0: [ 59   0  -2 -32  -8  38 -18 -47 -66 -10  58  61  28  48 -19 -76]
1: [-12 -28 -58 -28 -30  54  54 -47 -51  47  33  10 -69  35 -18 -16]
2: [-17 -50 -39 -56 -42   5  39   6  19  40  -8  -1   5 -26  42  -7]
3: [ 35 -37 -30 -47 -39  42  23 -59 -23  67  21  25  18  15  20 -32]
4: [-27 -35 -23  11 -36  18  41  -6 -12  26  13 -59 -24  11  47  48]
5: [ 40  67  65   9  65 -21 -69   3  20 -32  -2  28  77  13 -70   3]
6: [-18  -9 -26 -15  -9  17  25 -12  12  19   9   3 -40  12  -8  -2]
7: [ 55  29  21 -22  18  26 -46 -35 -51 -21  77  84  36  71 -31 -75]
8: [-32 -43 -62 -11 -45  63  61 -55 -82  32  20   1 -95  22  -8 -10]
9: [ 57  21  15 -25  10  29 -39 -39 -61 -19  75  79  34  66 -28 -80]
10: [ 34  25 -42 -39  27  16  33 -12   4  16  46  25 -17  46 -48 -33]
11: [-32  -3  28  32  -3 -21 -23  23 -14 -10 -42  -8  -6 -41  20  28]
12: [ 12 -10 -53 -45 -10  42  47 -37  -7  66  49  18 -28  52 -27 -21]
13: [ 29  -7 -44 -52  -7  31  37 -33  13  72  51  22   7  50 -14 -25]
14: [ 32  60  59  18  57 -26 -65  15  25 -41   3  32  49  18 -41   0]
15: [ -3  -9 -49 -24 -10  30  42 -25 -39  20  15  18 -63  16 -31 -28]
16: [-41  30  51  63  34 -67 -42  69  86 -85 -50 -27 -15 -46  24  35]
17: [ -1  21  32  30  24 -49 -29  46  44 -33 -22 -11  13 -24  17  14]
18: [-21 -50 -39 -57 -40   1  40  15  25  36 -15  -5   1 -32  40  -4]

[ 58 -16 -14 -37 -22  44  -1 -54 -52   7  42  45  23  34  -9 -59] 0
[-67 -11  32  55  -6 -44 -17  49   3 -11 -88 -43 -23 -83  40  61] 11
[-28 -23   6  26 -25  10  11  -3 -18   1  -4 -51  -9  -1  42  54] 4
[-67 -21  27  53 -17 -38 -10  45  -6  -3 -90 -48 -25 -88  44  69] 11
[-41 -49 -43   7 -51  46  57 -33 -36  28  12 -59 -53  12  45  23] 4
[-35 -45 -62  -5 -48  64  62 -56 -79  29  19  -5 -90  20  -4  -8] 8
[-47  -8   9  25  -5 -20  -1  25   7   6 -47 -23 -26 -43  19  34] 11
[-13  15  29  31  18 -45 -25  42  56 -43 -26 -13   0 -27  25  16] 17
[-67 -19  29  53 -14 -39 -12  46  -4  -5 -90 -47 -24 -88  43  67] 11
[-31  -9  23  30  -9 -18 -18  20 -22  -8 -44 -12  -8 -45  23  24] 11
[-60 -58  -8  39 -58   7  37   7 -26  13 -23 -89 -36 -28  80  90] 4
[ 61  64 -25 -43  67 -28   9  29  49 -10  17  41  20  15 -79 -55] 10
[ 41 -33 -27 -45 -36  43  19 -59 -28  56  25  28  19  19  14 -36] 3
[ 47 -31 -26 -44 -35  45  16 -60 -31  50  27  31  19  21   9 -39] 3
[ 58  58 -24 -43  60 -30   8  31  52  -3  20  43  20  19 -70 -57] 10
[-58 -59 -15  37 -60  16  43  -1 -29  14 -13 -94 -38 -17  83  81] 4
[ 59  -6  -6 -34 -13  40 -12 -50 -62  -6  52  55  26  43 -16 -71] 0
[  3  42  29  32  46 -51 -28  52  67 -56  -9  -7   0  -7  -4  10] 17
[-53 -58 -37  28 -60  43  58 -26 -39  17   4 -89 -48   3  71  40] 4
[ 51  29 -32 -46  31   4  20  -8  24  21  36  32  17  33 -41 -40] 10
[-66 -35  20  50 -31 -29   0  37 -13   3 -84 -56 -27 -87  51  80] 11
[-56 -59 -23  34 -61  25  49  -9 -32  15  -6 -97 -41  -8  84  68] 4
[-65 -19  25  52 -15 -34  -7  42   1 -10 -68 -52 -25 -67  48  67] 11
[-26  38  55  65  41 -71 -47  72  85 -89 -43 -24 -10 -40  20  32] 16
[ 59 -11 -10 -36 -18  42  -6 -52 -57   0  47  50  25  39 -13 -65] 0
[-28 -24   5  24 -27  12  11  -5 -19   2   0 -48 -10   3  43  51] 4
[ 51 -28 -23 -42 -32  45  13 -59 -36  39  30  34  20  24   3 -43] 3
[-50 -57 -44  24 -59  50  60 -35 -43  19   7 -78 -52   7  59  28] 4
